Each path is a new rotation, seen through one point. The rows after it are directions, each followed by how far the rotation turns it, in deg/step (0 if it stays put).
Each turn is a multiple of 5 degrees from 10 to 175, or 0.
Each row of a path follows its step; steps can be skipped.
Rotation 1:
step 1: [ -3   7  -2   2   3  18  -9   6  25 -13  -4  16  12 -13  -7   7   9  -7
   5 -11  -1   5  -5  14 -13   1   7  -3  -7  13  -1   1  20]
step 2: [  2 -11  -5   1   6  22 -13 -10   6  -8  -4   7  -3  -4   9  -3   5 -26
 -12 -11  -2  15   3  12 -12   0  17  -3  -9   0  -5   8   9]
step 3: [-13   5  -3   8  11  19  -2   8  19 -14  -7  18   0   2  -1   9  -7 -11
  -2 -21 -11   7   2   1  -4   3  20   7   5  12  -1   1   9]
step 5: [-20   2  -2   2   6   9  -8   2  17  -5  -2  15  -1 -20   9   7  -7   1
 -15 -12 -13   6  -1   8   5  -1   5   4  -3  27   7  -4   1]
step 6: [-13 -17  -2  19   0  16  -8   0   6  -5  -1  11  -8 -16  17  -6  -1  -5
 -13   0  -9  -3   8  17  -2  -9   7  -8 -13   4 -15 -10  -4]
step 8: [  5 -12   6  27   3   0  -4   1  15  -7  17   7  -2  -9  15  -5   4  -7
  -5  -7  -8  14  17  12  -2   2   9   3 -16   2  -9  -6  -9]
step 9: [-11  -4  15   1   8   2   1  14  30  -5  12  10   5  -6   1   4   4  -6
 -10 -14   1  17   5  10   6 -14  -3  12  -5   3   0 -14  -5]
step 10: [-10  -4   7  16 -11  -1   1   5  19  -9   6   9  10 -15   8 -15   9 -11
 -17  -1   1  19  14  -3  -2 -12  11 -10  -4  -7  -9   1  -9]
step 14: [ -5 -11  -7  20   2   5 -10   8  24  -6  -8   4  12 -15   7   5   5  -3
   1  -7  14   5  19   6 -12   2   3  -7  -6  -8  -3  17   6]
Directions:
[-6  2  1 -2  0  2  2  1  5 -2  0 -1 -2  4 -8  6  0  0  3  4  1  3 -2 -2
  1  0 -4  4  2 10  5 -4  2] => 175
[ 2  0 -7 -3 -4  7 -8  0 -3  1 -9  0  0  3  1  3  1 -1  2 -6  0  0  0 -3
  1  2  1  2  0  4 -2  4  5] => 25
[ 3  5  0  1  3  3  3  0 -1  2  4  0  4  3  0  2  0 -9  1 -5  2  9  2 -5
  0 -2  3  5  4 -6  0 -2  0] => 55
Rotation 2:
step 2: [ -3  -3   0  -5 -14 -13  -7  10  -4 -20   7 -11  -2   1  -2 -15   2   7
   8 -21  -2 -13   4  13   8  22   1  -2  -8   0   5 -13 -12]
step 3: [  1   4 -14   2 -10   3  -5  12   3  13   4   3   2  -8  -7  12  20  15
  15  -9  19 -10 -16  -7  -5  11   9   9   2  -2 -19  -2   0]
step 4: [ -7  -5  -3  -7   8 -10  13  14   3 -11  -2  13  -1   1   5   3  -6  -5
  20 -31 -13 -13   5 -12  -5   6   1   6   0   4   8 -11  -3]
step 6: [ 10  -8   0  -4   4  -6  -1   9   3 -11   5  -2  -4 -14 -11   9  20  10
  10 -23   7 -12   4  -1   4  15   4  17   4  -7  -4  -7  16]
step 8: [-23  -7 -12   1   1  -2 -10  21  -8  -9  -2  -1  -7  -1  -2  -4  13   8
   5 -25  -6  -5  -1  13   2  11  -5   4  -4  18  -9  -4   0]
step 9: [  1   0   0   8  -8  -8   4   1   8   5   8  -2   0  -7  -4   3   5   0
  10 -15  21 -25 -17 -12   3  17   6  10 -10  -7   9 -14   4]
step 12: [ -9 -14  -8  12   5   5   2   9   6  -3  15  -8  10   1  -1  -3  11  11
  22 -15  -1 -19  -1  -4   8  10   6  -2   1  -4   3 -18  15]
step 13: [  9   8  -3 -10 -23  -7   6   1  -4 -13 -10   3   2   3   6   5   7  10
   5 -20   4 -14  -6 -12   4  15  -3  10 -14   5 -12  -2 -16]
step 14: [-15  -2   0  -6   5 -10 -11  29  -3   1  11   7  -7 -12  -6  -6   7  -6
  17 -13   2 -11 -12   6  -6   1  15  -1   8   2 -14 -10  -2]
Directions:
[-2  0  3 -5 -1 -5  2  3 -1 -1 -1 -4  6  3 -2  2 -1 -3  0 -1 -2  4  2 -9
  1  3 -5 -9 -3  1 -2  2  0] => 125
[ 4 -2  1 -2  2  2  0  3 -2 -1  1  6 -1 -2  8 -2  0 -8  0 -1 -6  3 -1 -5
  1 -3  3  3 -3  6 -3  1 -7] => 115
[ 0  2 -5 -4 -4  5  3 -4  4  2  2 -5 -5  1 -1  6  0 -7 -6  2  0 -6  1 -2
 -4  3 -2  0 -3  0 -2 -3 -4] => 175
[ 1 -6  4  0 -2  2  4  3 -5 -4 -7 -3 -5 -1  1  8 -5  3 -3 -5  2  4  3  0
  1  1 -2  6  0  0  3 -1 -1] => 160
[-1 -3 -1  1  0  1  7 -1  2 -2  4 -3  3 -1  0 -4 -6  1  1  0 -1  4  2  1
 -2 -2  8 -5 -3 -4  4 -9 -4] => 140
